In the data rows, zero lies at 4.5, halfway between 4 and 5.
Some points, one per row:
[4 7 4 9 4 1 2 5]
[5 5 5 6 6 2 4 4]
[4 3 3 2 3 6 5 5]
[4 6 2 7 2 4 1 7]
[5 4 5 3 5 5 5 5]
[5 4 4 3 4 4 5 6]
[5 6 5 4 4 6 3 7]
[6 6 3 6 3 4 1 6]
[4 4 4 6 5 4 6 3]
[4 8 6 9 5 2 6 3]
[5 6 5 7 5 2 5 3]
[3 3 3 2 3 6 4 5]
[3 3 7 4 5 4 8 2]
[3 4 6 5 4 5 7 4]
[5 6 6 5 5 4 5 3]
[4 5 8 3 6 6 9 1]
[4 5 7 4 6 5 6 2]
[4 6 2 7 3 2 4 6]
[5 3 7 2 7 6 6 3]
[5 3 4 3 5 7 4 4]
[4 2 3 0 5 6 3 7]
[3 7 4 8 4 2 4 5]
Here are 10 more points, each followed by its number:
[4 5 3 5 2 6 1 7] 0
[5 4 4 4 6 5 5 5] 1
[3 7 7 7 6 4 6 1] 2
[5 4 3 3 4 5 3 6] 3
[5 6 8 8 6 4 9 1] 4
[5 2 4 1 5 7 3 6] 5
[5 9 5 9 4 2 6 4] 6
[4 4 4 2 4 5 3 7] 7
[4 4 5 4 5 4 8 3] 8
[5 4 5 2 7 7 4 4] 9
Which of these numbered points is nearest to each point below, ignoring the 2 directions in which the first points spread most? Its number follows each.
[5 9 5 9 4 3 5 4] > 6
[6 5 0 7 2 4 0 9] > 4
[5 3 6 0 7 8 4 5] > 9
[4 6 5 8 4 4 7 2] > 4
[5 6 5 5 6 4 2 4] > 9
[5 2 6 1 6 6 7 3] > 3
[4 4 5 3 4 5 4 5] > 7
[5 3 3 2 4 6 0 8] > 5
[5 5 4 6 5 5 6 3] > 4
[4 5 2 7 3 2 4 5] > 8
[4 7 4 7 3 4 5 5] > 6
[5 3 4 2 5 5 5 5] > 3
[5 5 3 5 4 4 1 7] > 5
[4 5 3 7 3 3 5 5] > 8
[5 5 9 4 8 6 8 0] > 9
[4 3 0 2 1 5 2 8] > 8
[4 2 3 2 4 5 6 5] > 8
[6 4 4 4 6 4 4 5] > 1
[3 5 4 5 4 4 4 5] > 7
[4 6 7 8 5 3 6 2] > 0
[4 6 3 8 1 1 5 5] > 8
[5 3 7 3 5 7 6 4] > 4
[4 6 4 6 4 5 5 4] > 4
